One turning vector, and how many steps it has turned
The counts run from 0 to 243.
[131 106 165 111 110 125 165 137 169  88  92 144 118 134 144 139 100 138
 135 129 173 131 170 133 149 153 127 152  76 110 194 162] : 64
[100 130 147 162 147 169 186 118 172 165 118 146  74 108 136 112 134 108
 109  98 120  84 120 148 175 148 123 126 150 132 148 144] : 228
[106 141 111  86 118 123  80 138 130 163 100 117 203 124 172 136  84 105
 125 159 144  92 148  91 176  99 110 143 135 134 110 115] : 128
[101 133 100 179  91 164  80 113  96  82 130  87 155 167 149 121 121 106
 146  88 173 154 103  99 144 148 121 159 129 128 119 114] : 179
[ 97 107 119 107 104 137 210 128 150 155 114 107  91 114 110 112 115 145
 118 132 118  85  89 134 173 146 123  97 106  97 121 123] : 33
[149 119 129 162 160 151 149 123 122 155 136 170  52 137 129 114 171 124
 100 106  75  95 113 159 146 114 111 134 136 118 103 128] : 219
[154  81 135 113 132 102 150 130 174 121 142  93  89 154 112 123 106 167
 110 129 174  98 108 137 136 161 194 112 135 115 153 134] : 66
[141 134  89 148 133 126  97 127  89 152 134  83 135 108  93 107 173 164
 116 166 134 146 103 128  63 113 153 114 107 105  89 122] : 155
[144  91 150  87 134 122  85 119 152 102 112 109 151 158 113 122 116 113
 164 113 127 168 166 116 191 156 119  94 172 135 143  89] : 86
[ 85 136 114 113 139 133 185 127 145 130  90 143 124 119 105 105  86 120
 135 126 143 112  85 132 175 144 105  82  83 110 142 122] : 34
[129 153 159 122 171 110 152 122 114 104 124 134  52  88 149 134 103 139
 168 152 145 127 126 136 164 125  77 128 117 153 122 118] : 22
[115 118 154 123  83 148 154 157  89 112 113 158  99 163 145 129 148 127
 133 108 128 157 108 174 127 110  42 157 134 130 131 152] : 203
[117 132  77 174 115 126 146 117 143 162 109  90 146 100  67 123 146 150
 167 128 116 143 115 165 132 135 159 137 128  76 100 142] : 164
[157 130 136  98 137  82 166 155 125  66 107 163 129 146  97 137 141 110
 106  93 124 160 169 163 114 114 115 151 100 143 148 175] : 72
[135 120 141 104 137 152 117 113 177 134 157 121  81 113 146 110 118 167
  88 175 173  74  96  95 132 117 116 112 128 111 127  78] : 239
[117  91 130 125  61 143 117 108  93 154 148  87 145 129  97 104 155 166
 133 107 112 152 140 134 101 132 120 134 122  53 101 118] : 172
[136 115 126 117 154 120 102 170 163 147  93 151 186 129 188 113 141 110
 144 183 137 134  89  91 161 120 126 128 146 136 140 110] : 111
[100 151  93 145 137 154 152 144 123  76 115 144 123 172 132 142 113  88
 129 106 139 114 105 143 176 115  69 178 144 138 121 141] : 212
[136  90  94  74 169 114 103 138 112 193 146 103 152 119 123 102 141 142
 120 154 100 129 122 154 107 116 146  79 159 128 108 117] : 121
[187 106 172  99 182 115  70 115 129 129 129 155 139 185 177 123 122 104
 128  98 133 147 142 129 116 144 145 104 128 154 150 146] : 90
[105 130 114 178 126 138 157 151 141 133 133 164 122 135  88 108 140 141
 141  99 113 161  72 162 105 126 123  88 176 117 116 134] : 198
[151  96 153  99 140 109 136 118 177  99 129 117 101 148 153 116 100 162
 136 144 201 128 145 104 151 157 158 141 108 101 165 154] : 65
[ 93 178 151 130 158 175 129 125 120  85 122 164 133 102  97 111 137 102
  93 119 134 152 131 141 126 139  72  96 128 175 151 100] : 233
[120 166 131 168  95 158 122 141 142  89 142 196 155 126 148 147  99 143
 153 112 157 155 137 106 105 103 101 156 118 104 134 145] : 191
[148 114 130 136 142 106 131 148 172  82  85 126 151 142  93 140 103 110
 134 124 178 154  88 165 149 157 131  79  93 147 161 134] : 68
[150 142 126 144 163 121 135  85 146  79 117 131  90 133 156  95 118 107
 104 113 148  99 127  57 156 157 166 157  74 143 139 131] : 48
[108 159 181 102 119 143 161 145 146 136 119 175  89 126 160 128 129 136
  84 137 155  77 142 148 136 102  61 118 116 125 156 154] : 237
[ 89 146 132 131 152 133  98 103  77 101 172 117  89 177 159 128 126 124
 126 108 128 115  99  96 131 146 112 105 174 170 109  75] : 6
[118  99 150 131 102 152 155 149  79 111 159 144  79 156 117 142 155 149
 115  94  99 151 106 172  83 127  95 167 154 140 109 141] : 202
[176 124 160  69 144  87 120 133 123  69 124 153 128 148 123 139 109 134
 115 124 154 155 166 128 140 116 116 159 111 135 138 155] : 73
[101 140 114 100 152 127 127 123  91 140 150  66 127 113 140 108 113 167
 150 151 176 134 177 114 121 142 134 168 162 126 126 151] : 150
[113 133  85 161 143 140 135 128 128 101 153 121  62 137 157 127 141 148
 113 159 123  76  71  79 124 131 153 126 127 157 116  71] : 15
[119 125 136 123 144 103 163 135 114 146 138 122  52 115 126  88 161 162
 119 154  92 112  58 122 142 137 124  93 130 119  85  92] : 24
[145 159 146 166 158 133 141 123 124 127 117 197  95 143 144 106 164  88
  91 108  93 114  95 138 164 102  75 129 110 132 113 141] : 220
[106 143 154  90 120 143 182 112 106 105 104 160  86 107 164 159  93 121
 137 136 118 121 108 110 134 139  81 159  59 131 155 133] : 30
[ 98 132 135  88 103 149 200 121  89 124 121 166 105  97 123 147 114 127
 119 115  82 110 109 127  91 132 104 148  66 130 146 131] : 29
[152 115 110 112 172 109  94 119 149  51 105 117 140 151  89 121 110 125
 125 136 169 162 110 139 136 162 155  90 118 138 147 109] : 69
[127 149  80 160 123 125 132 153  94 143 111 122 163  97 110 121 174 141
 110 141 125 151 121 155  75 108 137 139  84 114 125 148] : 156
[114 134 129  80 146 117 144  98  85  71 145  95  88 159 118 104 109 135
  80 117 129 110 142  83 158 138 116 134 117 134  92 113] : 40
[150 103 111 174 110 147 112  90 117 166 169 111 121 142 147 131 128 150
 146  94 137 123 102 126  83 146 172 141 107  82 126 154] : 176
[115 141 159 149 126 100 150 151 108 184 114  80 122  99 119 116 131 160
 119 131 180 131 125 174 115 102 100 112 118 125 121 197] : 152
[119 120 125 148  71 143 132 126 125 176 117 125 156 118 113 112 158 149
 149  98 111 158 140 151 113 109  99 121  92  50 134 155] : 173
[127 141 183 134 106 111 148 142 153 100 105 147 145 126 101 111 139 114
  68 107 137 152  77 123  86 143 129  78  74 130 143 145] : 59
[135 129 135 143 110 103 156 100 147  74 139 113  98 139 109 107 107 131
  74 106 119  89 106  80 132 154 194 152 123 128 103 120] : 49
